Small tables with named rows and columns. After each table, cells are looked up by row and column.

poma =
columns: rim, pidok, dilikag
tef: [91.65, 69.88, 18.93]
gol: [82.95, 60.91, 28.67]
fubiz: [9.41, 54.45, 66.33]
nebed: [38.04, 60.08, 49.67]
gop: [74.62, 5.38, 68.28]

nebed, pidok => 60.08
gol, rim => 82.95
nebed, dilikag => 49.67
fubiz, rim => 9.41
gop, pidok => 5.38
gop, dilikag => 68.28
gop, rim => 74.62
gol, pidok => 60.91
nebed, rim => 38.04
fubiz, dilikag => 66.33
tef, pidok => 69.88
tef, dilikag => 18.93
tef, rim => 91.65
fubiz, pidok => 54.45
gol, dilikag => 28.67

Table tof
	zim	gil	tukod	mutan	rop
suv	0.894	5.814	8.357	1.508	5.020
gero	7.197	1.857	1.651	3.972	3.096
bar	4.255	4.789	2.414	4.276	4.714
buzuvod	3.867	2.664	0.752	4.985	4.801
pitela	3.750	9.386	1.124	5.773	6.167

buzuvod, mutan => 4.985
gero, gil => 1.857
bar, tukod => 2.414
pitela, tukod => 1.124
bar, zim => 4.255
gero, rop => 3.096
gero, mutan => 3.972
pitela, rop => 6.167
suv, gil => 5.814
bar, gil => 4.789
pitela, mutan => 5.773
suv, mutan => 1.508
buzuvod, tukod => 0.752
buzuvod, gil => 2.664
bar, rop => 4.714
buzuvod, rop => 4.801
gero, tukod => 1.651

Table ser
columns: nimo, supig, korene, nebalo, kupem, vol, zaba, sogu, fafaki
nula: [89, 137, 180, 194, 194, 132, 130, 132, 136]
rolun: [69, 194, 156, 154, 155, 192, 194, 193, 218]
ligi: [156, 176, 116, 79, 84, 180, 184, 182, 191]
libi: [171, 174, 112, 86, 89, 180, 184, 182, 185]
vik: [64, 201, 162, 161, 162, 199, 200, 199, 223]

vik, sogu => 199
libi, vol => 180
libi, nimo => 171
rolun, kupem => 155
ligi, fafaki => 191
vik, nebalo => 161
ligi, supig => 176
vik, zaba => 200
nula, korene => 180
libi, korene => 112

fofadam =
|  | nev | lafom | gav | zivulon | mupu | bisunof | rusu | dese |
|---|---|---|---|---|---|---|---|---|
| sig | 6.0 | 6.0 | 6.5 | 3.2 | 5.1 | 5.9 | 6.0 | 3.7 |
| dap | 3.1 | 3.1 | 2.4 | 8.0 | 5.5 | 3.2 | 3.1 | 7.0 |
| saz | 5.6 | 5.6 | 5.9 | 7.3 | 2.9 | 5.8 | 5.8 | 6.5 |
| tib | 5.5 | 5.4 | 5.5 | 8.3 | 2.5 | 5.7 | 5.6 | 7.2 |

What is the nev of saz in fofadam?
5.6
What is the rusu of sig in fofadam?
6.0
What is the mupu of sig in fofadam?
5.1
What is the rusu of dap in fofadam?
3.1
What is the dese of saz in fofadam?
6.5
What is the gav of dap in fofadam?
2.4
What is the nev of dap in fofadam?
3.1
What is the rusu of tib in fofadam?
5.6
What is the lafom of saz in fofadam?
5.6
What is the gav of tib in fofadam?
5.5
What is the lafom of tib in fofadam?
5.4
What is the zivulon of saz in fofadam?
7.3
What is the dese of sig in fofadam?
3.7
What is the bisunof of tib in fofadam?
5.7
What is the bisunof of saz in fofadam?
5.8
What is the bisunof of dap in fofadam?
3.2
What is the zivulon of sig in fofadam?
3.2
What is the nev of sig in fofadam?
6.0

